A state moves one step at a time under one of 6 hidden systems, and each row is a state written as 26 numbers. Each run below is a few steps of one system.
Q, seq 1 (8 x 26):
[[  5  -3  -8  -3  -2  18   6 -14   4   5  -3  -9  -4 -17  -5   3  12  -3
   -1 -13   0   2  13  -2  10  12]
 [-21  -9  -2   1  -6   2   2  -1   0   2   9   9   0 -11  -7  16  12  -1
   -4   8   6  11 -15   5   2   8]
 [ -5   0  14  10  11  -6 -19   5   3   4  12   7  12  13  -3   6  -5  14
    0   0   1  -4  -7   8  -3  -8]
 [  8   3  14  13   9   3   4   0   2  -6  -6  -1   6  -1   1 -26  -6  -2
   16  -6 -11  -5   3  -6  -8  -1]
 [  1  -6 -11  -6 -12 -11  18   8  -3  -6 -13  -1  -2   0  11  -3  -6 -19
    0  14  -5   2  -4 -11  -7  -1]
 [ 10   7 -14 -11  -3  -1  -3   2   1   1   3  -6  -7  15   8  17  -1   3
  -14   4  10 -17   6   6  12  -6]
 [  3  13   1   1  -5  14  -5  -9   0   4   7 -12 -12 -10 -10 -11  15  10
    4 -16   5   1  12  10   6  11]
 [-15 -15   0  -4  -9  -3   2   1   3  10  -8   9   5 -11 -10   1  12   4
    4   2   1  31  -7  -3  -2   5]]
X, seq 2:
[[  1   8   5   7   4   1   4  -7  -1  -3   4  -7  -5  -9   0  -9   3  -6
    5  -7  -2 -10   7   0  -1   8]
 [  0  -5   3   5  -7 -11   0   4  10   9  -5  -4   6   2   3 -10   7   4
   10   1  -2   7   4  -2  -6   3]
 [ -4   2  -4  -8  -3  -5   6   1   2   6 -10   8  -7   6  -1   7  11   6
   -1   5  11   3  -2   2  12  -5]
 [ -3  14   2  -7   2  -5  -8  -2 -16  -3   6  -2 -13  -1  -5  -1  -5   1
   -7  -8   4   4   5   4   0   0]
 [ -1  -8   8   2   6   1 -12   2  -3   1   1   5  12   1  -6  -3 -12   4
    0  -4  -8  16  -3  -4  -9  -4]
 [ -6 -12  -2   0   8   5  10  -3   1  -4  -4  12   5  -6   2  16  -3 -11
   -5   8  -1  -3 -10  -8   5  -2]
 [  1   5   0   8   5  -3  -1  -7   1  -2  12 -11  -2  -6   7   8  -2 -11
   -5  -4  -2 -23  10   1   0   8]
 [  7  -5   6  11   1   5  -2  -5  16  10  -3  -9  10  -4  -1 -13   9   8
   14 -10  -6   0  11   0  -1   7]]
M, seq 3:
[[  2   6   4  15 -10   1   8   4  16   0   3  -8  -2   2   3 -21  18   6
   19   3   2 -14   0   8  -2   7]
 [  1  16  -3  -6 -17 -11   8  11  -1   0 -10   0 -17  12   1 -21  14  10
   11   6  12   3  -1   8   2  -4]
 [  6   8 -12 -22 -14 -17  -9   9 -10  10 -11  -3 -13  15  -2   0  -1  12
   -9   0   9  20   9   4   3  -8]
 [  9  -1  -6 -21  13   3 -18  -3 -13   6  -7   8   0  11  -6  21 -17   9
  -21  -8   3  15   7  -3  12 -15]
 [  3 -11   1  -3  21  24 -11  -9 -13 -11   8   7  11 -10  -7  19 -26 -10
  -18  -9 -13   8  -4 -10  -1  -4]
 [  4 -17   9  23  15  22  -3  -8   9 -10  16  -7  24 -14   3   2 -16 -15
    3  -5 -23 -15  -2  -8 -13   9]
 [  4  -1  10  29   3  12  23  -2  20 -12   3  -7   8  -8  10 -24  11 -12
   26   5  -9 -33  -5  -3  -7   9]
 [  1  11  -6   8 -30  -8  28  11  15  -2 -11 -13 -14  -1   8 -36  30  -1
   28  12   6  -8  -1   6  -5  11]]
X, seq 4:
[[  3 -11  -2   5 -12  -8 -14   9  13  11   9 -11  14  10   6   4   0   9
    0   6  -4   3   2   5 -10   2]
 [  1   2  -2  -3   6  21  10  -5   5  -2  -9  13  -5   1  -7   4  14   9
    3   1  11  -3  -8   3  19  -5]
 [ -7  14   0  -1 -10 -10   2   2 -18 -11  11  -9 -16  -9   0 -12  -4 -12
   -1  -1  -2   0   1   3 -13   9]
 [  7  -8   8   6   4  -7 -16  10  11   8  -2   3  19  21   3  -2  -9  16
    5   4  -5   4  -2   0  -7 -12]
 [  1  -2  -8 -11   8  16  21  -7  -5  -8 -18  15  -9  -7  -3   6   2  -9
   -3   3   5   1  -6  -9  16  -6]
 [  0   6  -6   1 -12 -12 -10   2 -11  -5  20 -22  -6  -5   8   4 -12 -13
  -11  -2  -7  -8  10   3 -15  12]
 [ 13 -13   6  10   9  20 -12   1  22  10  -2   1  21  12  -3  -2   2  21
    9  -4  -5   2   0   2   4  -7]
 [-10   1 -10  -5  -9  11  30  -5  -5 -12 -10   8 -16 -19  -2  -3  16 -16
    5   8   6   0 -11  -4   8   7]]
K, seq 5, 8 rows:
[[ -2   4  -1   0   0  -5   0  -9  -6   1   4 -10  -6 -12   1   4   0 -10
   -5  -9  -2  -4  12  -2  -1  10]
 [-10 -11   4   5  -2  -6   6  -3   7   8  -6   3   7 -11  -2   0  10  -3
    7   1  -2  10  -1  -5  -2   7]
 [-11   5   9   5   4 -13   1   4   0  -1   3  11  -1   7   2   2   5   3
    4   8   8  -8 -11   5   1  -5]
 [ -4  13   7   2   5  -7  -8  -4 -13  -4  10  -6  -9  -4  -4  -6  -6  -2
   -3 -10  -1  -2   6   3  -6   4]
 [ -3  -7   5  -2   5  -7   0  -5  -3   6 -12   4   5 -10  -5  -5  -4  -5
    3  -7  -7  19   5 -10  -4   2]
 [ -9  -5   2  -1   7 -17   6   3  -1   1  -6  14   3   5   6  12  -4  -7
   -2  11   4  -5  -8  -5   2  -7]
 [ -6   8   3   4   4 -11  -7  -6  -6   0  16  -8  -6  -5   3  11  -1  -8
   -8  -5   2 -16   7   5  -2   8]
 [ -7  -6   9   9   5  -1   1 -11   3   8  -2  -3   5 -19  -6  -7   7  -4
    9 -12  -6   9   8  -6  -3  13]]
R, seq 6:
[[ -9  -8   4  11   0  27   0  -3   8  -5  14   5   6  -9 -10   2  12   7
    6   1   0   1 -15   8   2   8]
 [ -6  -4  10  15  -5 -11  -1   9   0  -7   9  -4  10  -3   5 -15  -9  -9
   10   6 -13   1  -6  -3 -23   6]
 [ 15  -2   9   5  16  -8   3  -1  12   7 -19   3  11  13   8  -9  -6   3
    9  -3  -4 -12  10  -9   4 -12]
 [ -1  13  -5  -8   1   0  25  -6  -9  -9 -15   7 -20  -7   2  -6   9 -12
    2   2   9 -10   1  -4  12  -1]
 [ -6   7 -11 -14 -15 -27  -9   7  -9   8   4  -8 -12   8   4  13   0   1
  -14   4  10   7   7   6  -2   1]
 [  4   1  -1  -5   3  22 -18  -3   5   9   6   3   1   8 -13   8   9  27
   -5  -9   9  11   0  13  14  -4]
 [-12  -4   2   4  -6  22  -1  -1 -13 -15  14   2  -1 -20 -14  -9  -3  -6
    1  -2  -9  21 -14   1 -13  10]
 [  5 -17   6   9   9 -10 -14   5   4   1   7  -4  24   6   9   7 -25  -8
   -5   2 -19  -1   2 -10 -17  -4]]
T, seq 7, 8 rows:
[[-10  -4   4  11  -1  -5  -6   2   5  -1  19  -1   6   1   5  13   1  -2
   -3   8   1 -14  -8   7  -5   5]
 [  0  10  15  13  12 -12   2  -2   2  -1   1   0  -1   3   4 -11   2   0
   10  -4   1 -18   4   1  -1   0]
 [ -4  -4   6  -1   2 -17   8  -1   6  13 -19   7   1  -2  -1  -9  10   2
   11  -1   2  11   4  -7   3  -1]
 [ -5  -1 -10 -15  -7 -14   3   6  -5   4  -9   8  -7   9   3  14   2   0
  -10  11  10   7  -5  -1   6  -8]
 [  3  16  -4 -11   3  -1  -8  -7 -15  -3   6  -5 -16   0  -3   7  -4   1
  -14 -10   7  -4  11   5   8   0]
 [ -6  -4   7   2  10   7 -14 -14  -3   9   7  -2   5 -16 -12   8   1   3
   -5 -17  -3  13   9  -1   2   9]
 [-17 -14   8  10   7  -5  -4   0   0  -3  13  10  13  -6   0  17  -7  -9
   -4   8  -5   0 -14  -3  -8   2]
 [ -2   7   8  11   5 -23   4   1  -2  -6   6  -6  -1   2  14  -3  -9 -16
    3   4  -4 -25   4  -3 -10   1]]
Q, seq 8:
[[  0   3  13  11  22  22  -2 -12  -3 -11   8   7   4  -9  -7   0  -7  -2
    1 -11  -5 -11  -3  -1   4   0]
 [ -8  -9   1  10 -12  -3   0   6  -3  -9  14  -8   7 -11   3  -6  -9 -15
    2   6 -15   7  -8  -3 -23  11]
 [ 15 -13 -11   1  -5   9   0  13  16  -2  -2  -2  14  22  13   8  -7   5
   -2  16  -3 -12  -7   0   0 -12]
 [ 10  25  -4  -2  -7  17   9   5  -9 -19   5  -4 -21   7  -1 -21   3   4
    5   0   7 -16  -4  10   4  -3]
 [  4   1 -16 -18 -28  -6  -7   8  -6   8  -5 -14  -9  -1  -4 -11   3   7
   -3  -3   0  34   9   2  -8   5]
 [  6  -7  -6 -18  14  20  -2  -7   0   9 -20  19   2   4 -12  17   2  14
  -10  -5   8  19  -2  -4  24 -15]
 [-18  13  17   2  19   7 -11 -13 -29 -13  18  12 -11 -20 -18   4 -11  -6
  -10 -16  -1   8  -6   3  -3   4]
 [  0 -27   5  12   4  -1 -20   0   6   7  12 -11  30  -9   1   9 -22  -8
   -4  -6 -25  16   5 -10 -23   8]]
R, seq 9:
[[  3  20  12   8   4 -18   4   1  -5  -4  -1  -5 -10   5   5 -23   0  -2
   12  -5   2 -17   8   2  -6   0]
 [  2   8   1 -14   5 -21   1  -5  -6  15 -23   4  -9   0  -3  -6   4   4
    1 -10   7  15  17  -7   9  -4]
 [-12   6  -2 -15   8   3  -2  -5 -16  -2  -1  19 -13  -1 -10  20   0   3
  -16   1  14  10 -10   4  15  -8]
 [ -5   8   1   0  -2   9 -24  -3 -15  -6  31 -11  -5  -5  -8  11 -10   4
  -16 -10  -1   1   2  13  -7   9]
 [  1 -18   9  13   9  13 -15 -12  12  13   8  -9  21 -17  -9   3   0   3
    3 -17 -14  13  11  -5  -6  13]
 [-15 -17  14  19  18   3  16  -7   8  -6  -2  17  17 -16   2   6   0 -18
   10   8  -9  -9 -15 -12  -3   3]
 [ -3  12  13  17   8 -32   8   3   3  -5   7  -4  -2   8  19  -4  -4 -15
    8   8   1 -40   4   0  -8   0]
 [  7  19   7  -2   3 -27   6  -8   9  21 -21  -7 -14   5   3 -15  22  10
   12 -13  15 -11  26   2  15   1]]
T, seq 10, 8 rows:
[[ 11  -2  -4   0  -2  20 -14  -6   5   6   8 -14   4  -3  -7  -1   2  12
   -4 -15  -4   6  11   5   3   6]
 [ -7 -11   5   9   7  24  -1   0   4  -8   8  12  11  -4  -9   4  -1   4
    3   4  -4   5 -19   1  -1  -1]
 [  0   4   3   9  -8  -4   1  13  -5 -15  11  -5   1   5   6 -17 -12  -8
    6   9  -9  -5  -9   1 -20   0]
 [ 23  -3  -1   3   4   3   3   1  14   4 -15 -10  10  10  10 -13  -5   2
    9  -4  -8  -9  14  -8   0  -5]
 [  2  -8 -12  -6  -7  18  24  -1   7  -4 -18   9  -4  -7  -1  -5  14  -3
    7   7   3   6  -9  -6  11  -1]
 [  2   5 -16  -8 -28   3  -3  14  -2  -4  11 -12 -11   9   1  -4   7   8
   -4  10   6   7  -5  13  -5   3]
 [ 19   9   1  -1   9  24 -17   0   2   0   6  -3   2  16  -6  -4  -5  22
   -3 -11   1  -6   5   9   9 -10]
 [ -4  -3   8   2   7  28   3  -3 -10 -12  -2  13   1 -15 -17 -16  -4   1
    7  -7  -8  23 -14  -4  -4   0]]
M, seq 11:
[[ -1  11   2  -3   2  -9   4   0 -11  -6  -2   0 -10  -1   2  -6  -4  -6
   -1  -2   2  -4   3  -2  -2  -1]
 [  1  -7  -1  -4  -2  -9   0  -1   2   9 -10  -1   4  -4   0  -1   0  -1
    1  -3  -3  13   7  -7  -2   2]
 [  1  -7  -4  -2   3   4   2   1   6   1  -4   7   5   7   2  12   1   2
   -4   8   3  -4  -6   0   7  -6]
 [ -3   4  -4  -1  -3   8   1  -4  -7  -7  10  -4  -8  -9  -2   6   0  -7
   -6  -2   0  -4  -1   3   0   7]
 [ -2  -2   9   8   3  -1  -7  -4   6   7   4  -4   7  -5  -4  -5   4   6
    6  -9  -3   4   5   1  -3   6]
 [ -3   2   6   4   4  -2   5   7   1  -6  -3  11   2   8   2  -5  -1   2
    6   9   2  -5 -12   0  -1  -8]
 [ -1   4  -7  -5 -11 -11   4   3  -7  -3   3  -9  -8  -2   6  -1  -2 -10
   -4   4   0  -2   4   0  -6   5]
 [  3  -2   1  -2   4  -7  -3  -7   7  15  -8  -2   2   0  -1   4   7   6
    1  -8   3   2  12  -2   8   1]]
K, seq 12 (8 x 26):
[[ -1  -1   6   7  -6  -1  -7   5   0  -1   6  -4   4   0  -3 -13  -2   4
    7  -1  -6   9  -2   2 -12   4]
 [  5   4   5  -4   8  -6  -1   1  -1   4 -14   9   0  10  -1  -6  -3   7
    3  -2   2   4   2  -3   5 -11]
 [  1   6  -7  -8  -1  -1   7   0 -12 -10  -1   1 -10  -1   3   3  -8 -11
   -8   3   0  -3  -1  -3   0  -2]
 [ -1  -9  -6  -3  -7  -4  -8  -2   3   9   5 -10   5  -5   0  10   1  -1
   -7  -3  -3   8   8   0  -3   7]
 [ -4  -6   4   4  10   8   5  -7   9   4  -4  10   5  -3  -4   7  10   4
    3   0   4  -3  -4   0  11  -1]
 [ -4   4   4  10  -2   3   1   5  -2 -12  13  -1   0   1   3  -5  -4  -5
    2   6  -3 -11 -10   4  -9   2]
 [  8   4   5   3   0  -8 -11   0   4   9   0  -9   4   5   0 -10  -2   8
    4 -10  -3   3  13   1  -5   1]
 [  2   3   0  -5   6   2  15  -3  -3  -3 -19  10  -6  -3  -1  -8   3  -5
    5   0   2   3   0  -8   8  -5]]

Which system made each run below?
seq 13:
[[  3  -1   7  11   5  -1  13   4   1 -12  -5   2   6  -2   8 -17  -9 -14
   12   6 -12 -10  -6  -9 -12  -2]
 [ 12   4  -2  -3   3 -20  11   2   4   3 -17  -4  -2  10  15  -4  -5  -8
    3   3   0 -16  12  -9   2  -7]]

R
seq 14:
[[  9   0  -6  -9   4   0   2   4  -2  -1 -11   6   0  11   4   5  -7   2
   -4   4   1  -1   0  -4   6 -11]
 [  5   0 -12  -5  -5   7   1  -2  -3  -5   5  -9  -5  -2   4  10  -2  -6
  -10   0   0  -7   4   1   3   3]]

K
seq 15 (2 x 26):
[[  4   0  -6   2  -2  14   6   6   3 -11   5   4   0   9   4   4  -1  -1
   -1  11   2 -14 -12   4   3  -6]
 [  3  10  -4   1  -8   3  -1  -4  -5  -3   9 -16 -10  -9   0  -9   2  -5
   -1  -9  -2  -4  11   4  -4  12]]

M
seq 16:
[[  7   7   2   1   8  10   8  -2   0  -7  -7   5  -4   3  -1  -9   0   0
    6  -2   1  -9  -1  -1   6  -6]
 [  3  -3  -8  -4 -14   5   4   5  -2  -3  -2  -7  -2  -4  -1 -10   0  -3
    2   2  -5  12   0  -2  -8   5]]

M
seq 17:
[[  0  -1   1   3  -4  26  -4   6   1 -10   8   6   1   4 -10 -10   2  14
    5   2   0  10 -16   8   0  -3]
 [ -6   5   1   3  -4   2  12  10  -9 -20   4   9  -6   3   3  -8  -6 -10
    4  14  -1  -5 -20   0  -9  -5]]

X
seq 18:
[[  0   4  11   4   3  -9 -10  -1   2  10  -4  -1   2   2  -6 -14   4  13
    9 -10   0  11   7   2  -2   0]
 [ -4  -9   1  -7   8  -2   0   3  -3   2 -11  18   7   5  -3   9  -6   2
   -3   6   1  14 -10  -6   4 -11]]

T
seq 19:
[[  3  -1  -1   7  -4  -3  -2   0  12   6   6 -11   4   3   7   3   7   2
    3   1   1 -14   6   4   0   6]
 [  3   6   1   2  -2   6   5  -3   7   4  -7   0  -5  -1  -4 -11  14   9
   10  -5   6   0   4   4   8   2]]

X
seq 20 (2 x 26):
[[ -3  -3  -5  -2 -16  -1  -1  13  -3  -6   5  -2   0   4   0  -8  -3   1
    2  10  -3  13 -11   2 -12   0]
 [ 14   1  -5  -8   3   8  -5   7   0  -1  -7   3   2  18   1   0  -8  11
   -4   2   2   3   0   1   6 -14]]

Q
seq 21, 2 rows:
[[ -1   0  -2   0  -6 -23  -7   7   1   4   7  -9   2  10  11   7  -7  -4
   -5   6  -1  -9   5   2  -8  -1]
 [  0   7   3  -1   8  -2   3 -15   1   9  -5  -3  -8 -11  -3   2  11  -1
    1 -14   6  -5  15  -1  12   7]]

K
seq 22, 2 rows:
[[ 11  -3  -2  10  -7   1  -3   1  13   3   7 -20   8   1   9  -7   1  -1
    5  -3  -8 -12  12   1  -8   8]
 [  6  -4  -7   0 -10  11  10   2  17   7 -11  -1   1   3   0  -9  20  11
   12   4   6   2   0   3   9   1]]

X
seq 23:
[[ -4  10   1  -1   4   3  -1  -7  -9  -3   8  -1 -10  -6  -4   5   3  -2
   -6  -6   5  -6   2   5   5   4]
 [ -5  -8   3   4  -3   4  -3  -2  -1   0   4  -1   6 -11  -5  -4  -2  -3
    2  -4  -8  14  -2  -3  -8   7]]

K
seq 24 (2 x 26):
[[ 12   6 -10 -10  -3   7   3  -5  -6  -2  -7 -10 -10  -3   0  -3  -3  -4
   -6  -8  -1   1  13  -3   5   2]
 [ -4  -5 -10  -9  -7  11   1  -6  -3   2   1  -2  -5 -12  -7  11   7  -1
   -9  -3   3  11   1   1   7   7]]

Q
seq 25:
[[  0   9   2  -3   3  17   0  -7  -7  -4   2   2 -10  -8 -11  -6   6   6
    0 -10   4   5   0   4   7   3]
 [-10  -8   1  -4  -4  -3  -8   1  -7   3   3   2   3  -8  -8   3  -4   0
   -4  -1  -4  24  -4  -2  -8   3]]

Q
seq 26:
[[  8   5  -1  -6   2   5   1  11  -1  -6  -9  12  -1  20   0  -7  -4  12
    3   9   5   2 -11   3   4 -17]
 [ 13  10 -12 -12  -4  10  -7   3 -13 -10   6 -10 -10   8   2   2 -14  -1
  -14  -3  -1  -3   5   3   0  -5]]

K
seq 27:
[[ -7 -10  -6  -2  -8  -8  -4   1   0   4   7  -4   4  -3   3  15  -2  -6
   -8   6  -2   5  -1  -1  -5   5]
 [  0   0   4   6  11  11  -6  -6   6   2   8   2   4   1  -3  11   4   7
   -3  -5   4 -11   0   6   9   0]]

X
seq 28:
[[  6  -7   3  10   0  -3   7   5  16   3  -6  -1  11   7   8  -8   3   0
   12   6  -5  -9  -1  -4  -3  -2]
 [  0   9  -3  -2  -6 -10  15   6  -2  -7  -6   2 -11   7   8  -8   5  -6
    5  10   6 -12  -4   0   2  -3]]

Q
seq 29:
[[ 10  -1  -4  -3   0  -2  -6   9   8   4  -3   3   5  23   7   8  -2  12
   -3   9   6  -9  -2   4   7 -13]
 [ 12  12  -9  -4   0  21   3  -7  -5 -10   6 -11 -12  -4  -1  -1  -1  -3
   -7  -9   1 -13   8   4   7   4]]

K
seq 30 (2 x 26):
[[ -8   4   0  -4   0   4  -9   3 -14  -9  14   6  -6   2  -4   9  -9   1
  -11   3   3   4 -11   6  -3  -4]
 [ 11  -3   3   5   3  11 -17   0   2   1   8  -9  10   3  -3  -5 -11   8
   -1 -10 -10   5   6   1  -7   0]]

Q
seq 31, 2 rows:
[[  4  -6  -4  -3   7  -1  -6   2  -1  -1   3   1   7   7   5  16 -12  -4
  -11   4  -3  -5  -1  -3   0  -6]
 [ -1   7   2   4   6   4   8  -8  -6  -9   3  -3  -7 -12   1  -3  -1 -13
    0  -6  -3 -12   4  -3   0   6]]

T
seq 32 (2 x 26):
[[ -8  -4   5   3 -10 -11  -3  11   0   1   2   4   4   4  -1  -9   0   3
    7   7  -2  13 -10   2 -12   0]
 [  3   5  -2  -3   0 -20  -2   5   0   3   0  -3  -2  14  11   8  -4  -1
   -6   6   5 -14   4   1   1  -6]]

M
seq 33, 2 rows:
[[  0  -6  -4   1  -2 -10  -2   6   8   4   3   0   6  12   9  14  -1   0
   -5  11   3 -10  -3   1   1  -5]
 [  3  10   1   4   4   7  -1  -9   1  -1   9  -8  -7  -6  -1   2   7   0
   -1  -9   3 -16   9   5   7   7]]

K
seq 34, 2 rows:
[[ -5   0  -4  -1 -11  -5  -1   1  -5  -1   7  -8  -4  -7   0  -2   0  -6
   -2   0  -3   6   2   1  -8   8]
 [  3  -1   6   4   7  -7  -6  -2   9  10  -3   0   6   7   2   3   4   8
    2  -3   2  -4   7   1   5  -2]]

M
